Each path is a new rotation, seen through one point. The rows after it are directions, each followed by how far the rotation turns it, in degrees each step (0 if it stays put).
Each turn is a multiple of 5 degrees from 10 to 175, or 0.
Each row of a path follows its step; steps can be skipped.

step 2: [ 12  15 -20 -28  17  -5  -4 -23 -13   0  19  26 -17  15  10 -21  -8  -3
 -15  27 -15  17  24 -33  22  -4 -26  -1  -4 -21  -8  41  38  23  31  -7
  -4  -9 -18   7  21  -1   9  13 -12 -16 -12  15 -12  -1 -21  -2 -10]
step 3: [-13  -2  13   6  25   5   4   1 -10  34  -2 -19  32   0  -7  -8  18 -15
 -11 -26   1   1  -5 -13  16   1   1  11  10 -51  23  32  12 -14  18 -14
 -41  44 -14  13   3 -10  21   6 -13  27  -6  -7   6   9  12  -3   6]
step 7: [ 17  17  17 -11   0 -11 -34 -18 -15 -10 -18  49   6   6   7  24 -12   2
  22 -12  19  24   4  14  33  19   6   2   8 -36  25   4  14  -8  26  22
  -9   5 -30  -8 -20  11 -21   7  -3   7  29  -4   1  -9  -6 -18  -2]
step 10: [-14   5   9  11 -24 -18  -3 -30 -17  11   9  34  -3  -4  16 -22  -5  -1
  20  32   4  17  -4  -2   6  26 -24  -1   0 -31   7  17  41  19  22  -6
 -11  -5 -10   4  -9  -7  11   5 -15  -3 -11  -2 -39  27 -17 -28  30]
step 14: [ 13  12  -7  10 -19   7  26  23 -25  22 -25  19  -9   0  16 -10  24  -8
 -21 -22 -35  40 -14   3  -2  21 -29 -19 -31 -25  19  10  -7   3  10  11
 -11 -11  14 -10   5  -5   1   3  10 -34  32  -9  -4 -21  -1  -8   0]
step 16: [ 15  10   9   9  -6  13  -6 -27   5   6 -19  35  13 -15   7 -26  18 -28
  -7  10   9   1   2   4  25  31 -23  -9  21  -8  14 -10  24  -8   3   6
 -39  20 -26  12  22  -1  15  26 -29  24   0 -12   0  11  41   8  18]
step 19: [-32 -11   6  -1   4 -17  14 -20  -5  39 -10  -2   0  21  26 -32  20   2
 -10  15 -14  13  -1  -4  42 -28 -17  21   1 -22   7   3  19  13  24   8
 -36  26 -37 -14   7 -14   9  12   8  -9  -7 -20  13   4  15   0  -3]
step 20: [ 15  18  -7  -8 -18 -22  -4  10   8  -1   1  13  22  -1   0   9 -10  -7
  -6 -29   1  21  -9 -30  12  11 -15   0   1 -54  37  37  17   2   6   5
   8   4  -9 -16  -2 -18  14  20  -9 -10  21 -27 -42   5 -19 -16  17]
step 22: [ 22  15 -15  10 -15  37  -4 -16 -31  11 -38   1 -19   3 -19 -26  12   1
  -8 -16 -13   7 -17  16  -9  -2 -50 -10  -5 -27   4  10  -7  26  14  17
 -32  26 -28  -5  24   1   1  -8  14   1   3 -18   6   1  19   0  -1]
[  1  -9   3   4   1   3  -4 -10   9   1   0   2  -4  -2   8   3 -10   1
  -5  -3 -14   5   0  -2  -2   2  -1   4  -2   4 -10   4   1  -1   6   4
  -3   1  12   2  -8  -7   1   2  -4  -1  -2  -4  -3   4   7  -4  -6]	170
[-12  -2  -6   7  -8  -4   8   0  -2  -2   1  -7  -2   2   6  -7   4   4
   4  -5  -4  -3  -5  12   0   3  -7   6  -4   1   5  -1   2   7   8   2
   6  -9   7  -2   2   0  -6  -8   0  -2  -5   0   7   0   0  -2   2]	80
[ 10   5  -3   0 -10   5  -4   3   2  -1   6  -2  -5  -2   6  -3   6  -3
   1   9  -4  -1  -6  -4  -3   5 -11  -7  -2   2  -2   2   1   6  -6  -5
   3  -5   3   2   4  -2   5  13  -6  -9   0   3  -1   3   2   2   9]	175
[ -5   9  -4  -3   1  13   3   2   7  -2   4   3   0   3   6   2 -12  -3
   5  -4   4 -15   3   8  -8   3  -6   0  -1  -1  -4   0   4  -3   3   5
  -6   3  -8   4   5  -1  -5   3  -3  -4   5   4  -1   0  -3   0  -5]	70
[  0   4  -1  -1 -11  -1  -4   4   8   1  -2   4   0   8   2  10   5   3
  -4   2  -5   4  -1   5   5  -5 -10   1   3  -1  -5  -3  -4  -2  -5   0
 -11   2  -1  -6   2   5   8 -10   8  -7   0  -3   3 -11   4   3  -4]	140
[ 3  3  3  6 -1  1 -5 -8  9  2 -4 -2 -6  6  1  1 -2  1  0 10 -5  4 -1  2
 -3  3  7 -2 -1  6  7 -5 12 -3  5 -7  9  3 -8  1 12 -3  5 -8  2  4  6  5
  4 -1 -2 -6 -2]	130

step 2: [-14   7 -35  -2  19  19 -33  35  -3  15 -19  -3  -4  -7  -6  -1 -12 -17
 -21  37  14  -7  33  -7  14   9   0 -20   8  24 -11  13 -16  16  -5  14
  12 -20  -5 -21 -15 -19 -17 -14   8  -7  -3  -6 -17  25   5  16  -6]
step 3: [-15 -16 -25 -23  15 -19 -29  -7   1  36 -14  10  12 -18  -9   7 -23 -20
  -1   4  -4 -36   7   6  -7  34 -11 -34  23  11   1  13 -15   0  -3   7
 -31  -2 -23  12   0  11 -12  -2  14  20   3  13  -5 -25   4   7   4]
step 4: [-14  -6  -6   1  32 -20  18   1  -3  18 -17  -1  23 -25  -5   0   3  -5
 -25  16  10 -12  -6  19   3  11 -29 -12  20  22   1  28  11   9  16 -20
  16 -23  25   7   2  -7  14 -12  20  17 -12  -8   0 -23 -24  43 -18]
step 9: [  8 -40  -4 -12 -16  28  25   0   3  26  -5 -11   6 -22  -7   6 -30  -9
  -3  17   8   6  12  17  -1  15 -21 -19   9  22  -6  30   5   4 -12  -9
  -7   1   8  10  -5 -27  -7  13  10  39 -16  -8  39  -2   0  18   8]
step 10: [ -6 -22  10  13 -13 -15  19 -24 -14  46  12  29  17  -1 -11  32 -12 -14
   7   5 -12  -2  19   9  -7  17  16 -17  -1  14 -19  21  12  15   6  -2
  21 -15 -19   4 -10 -31  23   8   3  -1 -15  -8 -12  14 -19  20  -3]
step 13: [-41   8  -3 -12  10   5 -21   7  -4  11  13   5   5 -21 -12  19   9 -14
   2 -32 -12   5  27  21   7  20  26 -22  20  11   1   1 -37   9   6 -10
   6   5 -24  -3  12 -13  10 -12 -16  -4 -18 -27   1 -27 -16  20 -23]
step 14: [ -2  -5  13  15   9  10   9  18  20  17   7 -12 -10 -36 -26 -13  -6 -10
 -19   6   4  18   9  13  -7  10   7 -32  21  -4   0   6  -6  14  -8 -42
   8 -15 -22  -3  30  -1 -19  -9   8  10   8   3  43 -38  -3  11   6]
step 17: [ 25 -18  22   0  32  12  -5  20  13   6   9  21  -7 -13  -5   2 -42  -3
   1  11 -25  15   2  18  -7  -9  33  13  -6  13 -32   8  -6  17  -2   9
  26 -17  -8  -7  17  10 -16  -6  29  10  30 -19  -5  -2   0  15  14]
step 18: [  0 -18 -12 -28   8  13  -6  20  -3   1  -6  15  12 -15   1  19  -9 -32
  20  17  -6   6  48  24  39  -1   8  11  -4  15   9 -11 -33  22  -7  22
  -3   6  -5 -20  11  -3 -17  -8  21   0 -11 -31   3   6 -10   3  -9]
[ -3  -2   7  -4   2  -3   3  -1  -6  -3  -4   3  13  -6  -2   9  -4   4
   0   4   3  -9   1   0   0   1   3  -2  -4  10  -1   0   3   2  -9   6
  -7  -9   0  -8  -4   3 -10  -1  -3   6   0   2  -7  10  -3  -4  -2]	45
[ -4   2   8   0   6  -3   2 -12   3   6   4   0 -10   2   6   4  -8   2
   0   2  -4  -4   2  -4  -6   8   7  -2  -3  -4  -3   1  -2   2   0   5
   1   8  -3   5   6  10   3  -3  -1   3   0   4 -12  -1  -8  -2  10]	155
[  2  14  -1   7   1  -1   9   5   8  -4  -5  -5  -1   2  -2 -11  -4   3
  -3   5  -3   3  -4  -1   7   1  11  -2   3   0 -10   2  -4  -1   1   0
  -5  -7 -10  -5   0  -7  -5  -2   0  -2   2   3  -3   2   1   5  10]	120
[  7   3   1  -5   3   1   5   1   4  -3 -14   0   0  -3  -7   3   4  -7
   2  -1  -2   5   0   9  -3  -1   0  -5   1  -1   0  -4   0   4  -1  11
  -2  -4   7   5  -1  -3  15   0  -8  -2  -9   1  -4  -4  -7  -6   3]	125
[  1   3   7  -2   3 -13  -3  -3  10   3   0  11  -2   1  -9   6   6  -5
 -10   4   3   1  -2  -2   3  -6   0   8  -7  -6  -1  -1   5   1   1  -4
   0  -8   4  -5  10   0  -5   3   1   0   3  -4   2  -8  -6   5  -1]	110
[-3 -2  1  0 -9 -1  7 -6 -3  5  4  2  4  1  5 -7 -1  5 -2  5  0 -5  0  8
  3  6 -6 -6 15 -4  5 -4  0  3  3 -7 -7 -5  6 -7 10 -2  3  0  1  1 -3 -4
  6 -1 -9 -6  6]	70

step 0: [  3  -6  29   9   2 -26 -25 -21  31   5   5   5  -4   9   1   5  -6  -2
  17   0   5   6 -11 -33 -14 -12 -41  -3  -9   2  18 -49   0  24   0  -1
 -18 -14  37 -17 -15  15  -6  15  24  23  -9   1   1  26 -17   7  11]
step 1: [-15 -22  -5   0   6  -5  -1  29  37   5 -18   7 -11  -9 -10  13 -11  22
  -2 -11  26  22 -13   5   2  19 -15 -27  -8 -21  11 -14  12  26  21  -6
 -14 -25   2 -18   8  -5  36  37  34  -3  19  12 -11 -15 -19   1  21]
step 3: [ 22   6  24  18  10  10   2 -41   0 -11 -17   0 -34   3 -16  -4  -4  -2
   5  -7 -25  21  -9 -16  -1  -6  -9   0  -8 -20  -1 -28  -3 -17 -22  -9
  -1 -19  53  -9 -26   1  35   7 -17   8 -31   4   7   0   2  17  16]
step 6: [-19  13 -10  -2  -4  -5  -4 -71  -1  -4   0   4 -23  22  -8  -3 -12  34
  -2 -16   1  55 -17  21   4  -6 -14 -13  -2 -27  -7 -18  -5   6 -14   7
   2 -14   2 -18  -8   9  14   0  -6  19  -4 -20   3   9  18 -20   8]
step 9: [ 10  18  20  18 -12  18   9 -35  28  -8   6  21  -7   9   8  -3 -10  28
  -3   4  24  30  -1  34  17   2 -33  -1  21 -11   0  -6   3  34   6  21
 -22 -20  19  28 -19  29  -7  14  -9   3  -3  18   8  -8 -13  -2  -6]
step 10: [-22 -13  24   1  15  10 -23  -2  35  -5   9  35  17   0 -26 -34 -18  26
  26 -10 -12  36   1  13  25   5  16 -14  -1 -19  -1  -1  17   4  -1   8
  15 -14 -19 -11   8  13 -24  34  -4  -1 -14   5  10  -4 -30 -16   6]
step 11: [-24   8  16   9  20  10 -35  29  15   8 -14   4  -5   2 -30 -11 -31  -3
   1 -26  11  33 -15 -14  22  -8 -16  -7 -13  22   2 -18 -23  -1 -21 -21
  13 -12  -2 -11 -36  -9 -27 -23  13   6 -32   7   7   3   0  17  -1]
step 15: [ 32 -22  21   5  19   2 -15 -26   4 -18  22  -7 -22  -1 -35   2 -12  -5
  -3 -19  32  18  20 -10  22   0 -13 -18 -20   8  11  10 -13  16 -27   0
 -19 -32  32 -17  -9  11  22  -9   0  11   4 -29  13 -16 -11 -14  -5]
step 17: [ -3 -21  -5  32  -1  11  17 -10  26  21  -8  -7  -4  -7 -16  14 -28   2
  -1   8 -11  35 -24  15 -15 -13 -13   7  10  26 -14 -36   7  39  -8  -2
  -7  10  -8 -12  -4   0   8  15  17  39  -6   1  -1   0  36  24  22]
[  3  -1  -7   2   0  -4  -1 -10  -5  -1  -3  -2  -2  -2  -1   3  -6  -3
   2   2   5   5 -10  -5  -3  -7   1  -1  -6  -4  -2   0   4   3  12  -3
  -8   1   3   3  -4   6  -9  -7  -1  -3  -4  -1  11   3   3  14  -3]	125
[ -3   1   2 -10   8  -5  -2   3  -8   0   4   0  -5   4  -4   1  -3  -5
  -6 -10   2  14  -2  -1   6   2   5  -2  -6  -4   2   1  -4  -5   2  -8
  -3  -9  -5   9   6  -2  -2   0   3  -1   2  -4   2  -1   7 -10   6]	80
[ -5   6   6   3   3   1  -2   6  -1   7   4 -11   8   0  -5  13   3  -4
  -2   3  -1  -2  -3   7   3  -4   8  -3   2  -2  -1   2   4  -8   3   4
  -2   4   1  -7  -6  -1 -12   2   4   3 -12   2  -7   1   2  -1   4]	125
[  2  -5   6  -8   6  -1  -1  -9  -2   1   7   5   5  -3  -8  -6   5  -5
   2  -2   9   2   5   2   4   0  -8   0   4   2   7  -8   3   1   5  -7
   5  11 -12  -6  -8  -1  -3  -1   0   7   1   4   0   1   0   2  -1]	65
[ 11  -6  -6   6  13  -4 -10  -3   1  -4   3   3   2   3  -1   6  -1  -3
  11   4  -7  -5   7   7   2  -7  -2  -5  -7   3  -5   1  -3   3  -3   1
   2   3   0   7   6  -2  -3   6  -2  -2   1   1  -1   7   0   0  11]	145
[ -2   1   7   2  -1   5   0   0  12  -1  -8  -8   3   0   0   1  -5  -8
   1  -2  -2   4   1  -3  -7   5  -3  -2   5   4   7  -4   1   4   4  -4
   0  -6 -10  12   3   9  -7  11   1  -3  -1   6  -2   4  -9   1   2]	40

step 1: [ -1  20  -7  14  20  24   9 -18  -1  -8  -1  19  18  15 -11  28   7  31
  18  19 -13   3 -17  30  19   6 -15 -15  -6  -1   7 -15  16 -15 -14  15
 -36 -16  -6  -5 -25   1 -37  12  14 -10 -26  17  20  -1   1  16 -26]
step 2: [  2   1  -2  -2   1 -16  16  -5 -28  -1  16  -2  -1  10 -23 -19 -28   9
   7 -22  10 -21  10  12 -46  50 -19 -24 -15   4  22  -7  16 -12  14 -11
   2 -13  11 -16  -6   6  12   3 -39  -8 -20  -8 -24   5  -2  12   0]
step 3: [ 20  -8  24  16  18 -24  19  14  26  10 -19   0  -9   0   5 -18  -9   4
  42 -22 -10  36 -25  12   0 -17 -26  -4  12   8   7   8  -8  19 -25   7
  -1 -13  -9   8 -11  -8  -3 -13  10 -47 -18  -5 -21 -17  -2   9  17]
step 8: [  7  -6  27  12   1 -30 -22   6  -8  23   3 -13  13 -34   8  23  18   3
  -8 -18 -39  -2  16 -19 -12  30 -12  -3 -15  17  -6   4  -8   4  21   0
   2   0   0  16  -5  -1  17 -17 -27 -33  34   3 -19  25  -2 -12  -4]
step 9: [ 10 -15   5  12 -19  24 -36   1  -7 -10 -22 -11 -25 -10   9 -12 -25  26
   9   7 -19  26   7 -12  37 -10 -19  11  -3  -1 -14   1  -7  -5 -26  -7
   2 -11 -23  -3 -10  -9   9   1  22  -1 -27  36  -9  27  22 -29  11]
step 13: [ 23   8   4  -8  11  18  -1  22  -1 -33 -15  26 -12  -2  -6 -32 -11  12
 -13   9  12  23  33  10 -17   7  11 -18 -12  12  21  25 -13 -19  30   2
  11   4 -13  16  -9   6 -25 -28 -14  -5  30   0 -26 -15   1  -6  14]
step 14: [  0  -2  10 -12   0   7 -16 -22  18  -2  -5  -2   2 -19  -5  31  -4  19
  14  -5  -5 -12  15  38  -1  -9 -24  32   9  31 -22 -19 -14  -7 -12  20
 -28  10  12   4 -28  15  -5 -12  10 -25  29 -11   7   0  12  20  35]
step 20: [-19  -3 -13 -14  10 -11  10  -1 -10 -22 -16   8  -5   1   3  35 -12   5
  36 -23   7  14   4   0  18  -4 -20  -8  16  11 -14 -20  20  19 -19 -11
   8   1  17  -4  17 -20  19  14  32 -27   0  43  34 -18 -11  -3  19]
step 22: [  5 -20  18 -12 -20  16  -8   3  14   7  10 -30  14  23  -7   7   7  11
  -6   2 -20  31   4 -12   2   8 -28  30 -20  -2  15   9  11  -9   9 -22
  -7  -3 -16   9 -29 -23  18  27  16 -37  -2  19   3  -7   0  39 -22]
[  0  -2   3  -5  -8   4  -5  -7  -7  -1  -4   8   4  -5   3   7  -4   9
   5   4  -4  -5  -2 -12   2   6   0  -6  -6  12  10  -8   2   4  -3  -2
  -3   1  -3   4  -4   3  -1  -2  -5  -5  -1   0  -1  -6  -2   6   5]	55
[ -1  -5  -4   1   5  -4   3  -5  -3 -14  -2  -5  -6  -1   4   4  -1   1
   4  -4  -4  -4 -11  -6  -2   3   3  -3   0   4   2   5   2 -11   8  -3
  -1  -8  -3  -1  -1   7  -3   6   4   2   6  10  -1   7   7  -6  -7]	100
[  3   1  -7  -1  -2  -2  -5   4  -7 -11   5  -2 -11  -3   3   1  -6   1
 -10  -1   6  -4   5  -1   7  -1   4   0   6 -13   4   2   8   5  -2   0
  -2  -4  -7   3  -3   0   3  -2  -8  -4  -2  -4 -11  -4   1   2  -3]	170
[  5  -3  -6  -2   1  -4   6   5   3   1  11 -10   3   1  -3   1 -11  -4
  -5  14  -1   1   4   2  -4   8   9 -10  -3   5   5   1 -10   6  -3  -5
  -1  -1  -1  -3  -3  -1  -2  -2   1  -1   6   0   2   7  -4   2   1]	130
[  6  -6   2  -1  -2   4   3   7 -10   6   3   3   2  -6   5   6   3  -1
   0  -4   0   8   1   1   0  -5   1   3   9   8   0  -8  -2  -6  -1 -13
   5  -1  -6   0   4  -4  -1   3  -5  -4  -5  -7  -1  10   3  -4 -10]	20
[  1  -6  -1  -1   8  -3   0   4 -12  -3  -6  -3   6   4  -4  -1   5  -3
  10  -5   5  -3  10  -9   0  -4   2  -6  -3   0   0   7   3   5  -1   3
  16   3   6  -4   1   3  -7   0  -3  -3   4  -3  -2   1  -8   1  -1]	140
